Rufo: [ 92 123  81 145 139 146 127 101 150 150 121 166 189 158 154 167]
godes: [137 177 107 113 177  93 157 129 146 155  99 166  68 133 123 154]
velu: [ 92 123  93 145 139 146 127 101 150 150 112 166 189 158 154 167]
size: [ 92 123  81 145 139 146]	6
size: [ 92 123  81 145 139 146 127 101 150]	9
size: [137 177 107 113 177  93 157 129 146]	9
size: [137 177 107 113 177  93 157 129 146 155  99 166  68 133 123 154]	16

kagir: [207 160 181  80 118  93 100 147  98]
bage: [149 143 109 157 108 130 125 173 137]
Mev: [196 129 101 156 152 155  75  82 126]
succ: [109]	[157]
succ: [129]	[101]
size: [149 143 109 157]	4
size: [207 160 181  80 118  93 100 147]	8
size: [149]	1

mafo: [118 101 137  82 129 140 147 123 156 147 190 133 135 118 135 131 105 146
 148 127 107]
Zise: [137 134 181  95 114 102 147 115 148 128 122 112 139 144 106 125 141 133
  99 127 155]
zez: [118 101 137  82 129 140 147 123 156 147 190 133 135 118 135 131 105 146
 148 127 129]
fab: [138  92  74  72 159 110 160  73 213 181 142 177 185 109 142 106 115  85
 155 152 137]
peku: [138  92  74  72 159 110 160  73 213 181 142 116 185 109 142 114 107  85
 155 152 137]
succ: [116]	[185]
size: [118 101 137  82 129 140 147 123 156 147 190 133]	12
succ: [99]	[127]

mag: [186 164 184 174 166 127 122 126 130 110  94  98 100 110]
Dipel: [177 181 133 116 126 127 105  92  92  93 109  98 164 174]
zun: [126 112  98  97 106 110 105 177 168 178 156 122 132 126]
Bepez: [126 112  98  97 106 110 105 143 187 161 187 138 132 126]
fol: [ 91  94  98  97 106 144 175 160 187 127 125 122 132 110]
Sesiz: [109  94 150 174 166 178 140 126 111 127 109  98 100  94]
Zukot: [109  94 167 174 166 178 122 126 111 127 109  98 179  94]
gameg: [109  94  98  97 106  93 157 177 168 178 125 130 116 126]
vedo: [177 146 133 116 126 110 105  92  92 110  94 122 180 158]
dumo: [ 91 112  98 136 186 161 192 143 130 127 125 114 100  94]
asked: [ 91 112  98 136 186 161 192 143 130 127 125 114 100  94]	dumo
succ: [167]	[174]
size: [177 181 133]	3

Zupu: [ 73 177  86 197 166 138  73 194]
veba: [139 130 120  90  84 148 147 151]
pudo: [169 110 152 147 135 111 165  83]
zotok: [ 96 124 127 114 159 121  78 125]
Gug: [ 88 146 105 108 120 145  92 172]
succ: [138]	[73]
size: [ 73 177  86 197 166 138]	6
size: [139 130 120  90]	4
succ: [165]	[83]
size: [139 130]	2

fimer: [118 128  65 127]
kufe: [139 106 171 120]
Belu: [ 64 127 119 130]
size: [ 64 127 119 130]	4
succ: [119]	[130]
succ: [65]	[127]
size: [118 128]	2
succ: [64]	[127]
succ: [106]	[171]
size: [ 64 127 119]	3

